In the data rows, 50 means zero.
Here are some numbered points:
[53 60 63 63 63 65 61 58 61 57 57 54 51] 0
[55 62 66 73 76 80 79 75 74 69 67 60 56] 1
[54 64 72 76 80 83 85 83 83 75 74 66 60] 2
[54 61 64 69 71 76 77 78 74 68 66 62 57] 3
[52 53 54 55 59 59 59 59 56 56 58 54 52] 4
[62 68 77 85 84 85 82 83 75 73 68 65 56] 5
[56 58 68 72 75 79 76 76 72 67 64 58 53] 6
[48 44 43 41 39 38 39 38 42 43 49 47 50] 7
[50 53 55 58 61 61 60 63 66 66 62 62 56] 8
[59 69 74 83 88 88 86 89 83 81 73 66 59] 9
[47 45 45 45 45 45 42 39 44 44 43 45 48] 10
[56 61 63 66 66 72 66 68 65 64 62 58 54] 11
[49 46 46 44 45 46 43 41 40 41 43 42 49] 12
[52 54 57 61 62 65 67 71 71 71 68 65 58] 13
[56 60 67 72 77 80 81 76 78 72 70 62 56] 14
[52 50 54 56 62 55 56 61 61 56 60 56 53] 15
[50 52 54 54 53 55 55 54 52 50 50 52 51] 16
[48 53 52 53 53 54 53 58 56 52 57 56 52] 17
[54 59 64 67 64 65 64 59 60 57 56 53 50] 18
[55 55 65 66 68 68 66 67 64 61 57 56 50] 19
[52 52 56 53 55 55 55 55 53 56 54 54 53] 20
[59 63 70 76 78 75 75 72 70 65 64 58 56] 21
[56 63 70 77 82 88 87 88 83 79 71 63 58] 22
[52 50 50 53 52 55 57 60 65 64 59 59 53] 23
[56 59 63 66 66 72 74 71 71 68 62 60 55] 24
[49 52 53 54 57 55 56 59 62 61 59 56 53] 25
[52 55 59 65 69 70 69 71 69 62 63 58 57] 26
[57 58 61 63 60 63 58 60 58 55 55 51 50] 27
[58 68 73 82 87 88 86 82 78 74 67 63 58] 28
[54 55 58 59 58 59 58 59 56 53 54 53 49] 29
[54 57 58 66 68 76 75 77 79 82 75 73 58] 30
[57 62 71 75 77 78 78 76 75 70 64 62 55] 31
[59 61 61 61 67 69 67 67 66 62 64 60 53] 32
New points follow, each followed by the numbers of its three nearest points above by angle, nearest first.
[57 65 70 73 78 79 81 76 72 68 64 61 56] 28 31 1
[55 59 61 67 71 70 70 72 68 65 64 59 55] 9 22 1
[50 53 54 53 51 51 50 53 52 52 53 51 51] 0 11 27
[54 57 58 59 61 60 62 59 58 55 56 53 52] 21 28 5
[62 68 80 89 91 98 94 95 89 87 78 69 60] 9 31 22
[51 59 59 63 65 68 70 67 66 65 66 60 58] 2 3 14
[49 54 56 59 63 63 61 65 68 68 63 62 57] 8 13 30
[56 56 58 59 59 63 59 61 59 59 60 53 52] 11 32 9
[54 62 67 70 74 69 67 69 65 62 59 53 51] 21 5 19
[51 53 55 56 53 55 56 56 56 57 54 51 49] 24 22 31
[52 52 52 53 58 59 57 58 54 55 58 52 50] 4 32 14
[55 62 69 74 82 84 83 85 85 83 79 73 61] 2 14 3
[54 59 62 65 68 68 67 66 63 62 57 56 51] 28 31 5
[55 58 66 67 70 71 72 68 68 66 62 57 54] 31 1 6
[52 48 47 50 46 47 47 48 49 50 52 55 51] 7 10 12
[52 54 57 60 60 63 63 68 67 67 63 62 56] 13 30 8
[52 59 60 65 64 68 70 66 67 66 64 60 56] 2 24 14
[55 53 53 54 55 53 52 54 51 53 51 50 50] 27 29 5
[54 52 52 50 51 52 55 54 56 51 51 50 52] 24 32 3
[50 49 52 50 50 49 51 50 50 51 51 50 51] 20 25 13
[53 58 61 67 68 72 70 70 67 64 63 60 53] 1 3 22
[49 49 50 47 47 54 53 53 53 56 55 53 53] 23 13 30
[58 62 64 71 75 74 73 74 69 73 69 64 59] 9 2 11
[51 57 57 55 56 61 60 63 58 58 57 59 54] 3 2 24
[48 48 48 49 48 50 48 46 49 49 48 49 49] 10 12 7
[52 52 55 54 56 55 55 57 54 57 55 55 53] 20 9 13
[52 54 58 60 61 62 63 64 63 59 63 58 54] 2 3 14
[55 58 59 62 64 62 66 61 61 57 58 54 52] 21 28 31
[55 61 68 75 80 86 85 85 82 76 69 63 58] 22 3 14
[51 48 47 48 45 46 45 47 47 49 50 53 50] 7 10 12
[56 60 66 70 71 73 73 71 70 66 62 60 54] 31 28 9
[52 55 54 55 53 53 51 52 53 51 49 50 53] 27 0 18
[58 71 78 83 88 91 84 79 79 74 66 59 55] 28 21 31
[53 53 57 57 55 57 57 57 55 51 54 52 49] 29 27 18
[56 59 68 75 77 82 79 81 76 70 67 60 53] 6 22 1
[56 65 71 74 79 71 71 71 66 64 61 53 51] 21 18 5
[53 57 62 65 61 63 61 56 58 56 55 52 49] 18 0 27
[55 60 65 70 74 77 76 72 71 66 64 58 56] 1 28 6
[54 55 58 60 63 66 65 65 64 57 57 59 53] 3 26 1
[62 71 77 80 86 89 90 83 79 73 67 62 54] 28 31 5
[58 66 72 78 82 85 84 86 82 77 72 65 59] 9 22 2
[54 54 56 57 55 57 54 59 55 55 49 51 52] 27 5 19
[59 68 76 83 89 91 91 91 86 81 74 68 60] 9 1 22
[56 62 68 75 79 83 82 77 76 70 68 59 57] 1 6 28
[52 54 49 54 54 55 58 55 57 55 57 57 51] 30 13 8
[58 65 69 73 79 79 77 74 73 69 64 59 54] 28 31 21
[53 57 61 60 60 64 62 63 60 57 59 58 53] 11 2 5
[52 55 57 61 63 66 67 72 71 72 69 65 58] 13 30 8
[56 57 59 65 68 70 71 68 67 60 59 59 53] 1 6 28
[57 61 70 75 80 83 85 77 80 73 71 62 56] 14 1 2
[55 58 62 67 68 68 65 62 61 61 58 53 51] 21 28 5
[54 58 60 63 61 68 62 63 60 60 58 56 53] 11 5 28
[55 57 59 65 66 69 69 66 67 68 65 61 53] 14 24 2
[55 57 64 63 67 72 69 66 66 61 58 53 53] 6 28 1
[54 60 64 69 69 73 73 74 72 73 68 67 57] 2 3 24
[52 55 59 61 63 66 69 70 70 71 69 64 58] 13 30 8
[51 53 55 55 57 59 62 59 59 60 57 56 53] 24 2 30
[52 50 53 50 53 52 52 53 50 55 53 55 53] 20 8 13
[53 54 57 57 62 61 60 57 57 58 55 54 51] 28 31 1
[59 63 66 73 76 75 74 73 69 72 67 63 58] 9 11 5
[54 59 64 65 64 67 67 67 67 62 59 56 52] 31 9 6
[52 55 60 60 62 64 65 67 67 67 67 62 59] 13 8 30
[52 57 60 59 63 62 65 64 63 63 61 57 54] 2 14 3
[57 58 65 66 71 72 72 73 76 70 70 66 59] 2 14 3
[60 64 72 78 77 79 76 77 71 69 65 62 54] 5 31 21
[51 54 53 54 56 56 56 53 51 55 52 52 52] 28 5 21
[58 59 61 68 73 78 78 80 78 80 74 68 59] 30 13 24
[58 63 68 69 71 71 72 68 67 61 61 56 55] 21 5 28
[52 56 57 61 62 62 65 60 59 57 52 53 51] 28 31 6
[54 58 59 61 58 64 58 60 58 58 56 54 51] 11 5 0
[56 59 63 66 68 71 73 71 70 67 62 60 55] 24 22 3
[55 59 64 64 66 66 63 64 62 60 56 57 53] 5 21 31
[55 58 58 60 62 61 64 59 60 56 57 54 52] 21 28 31
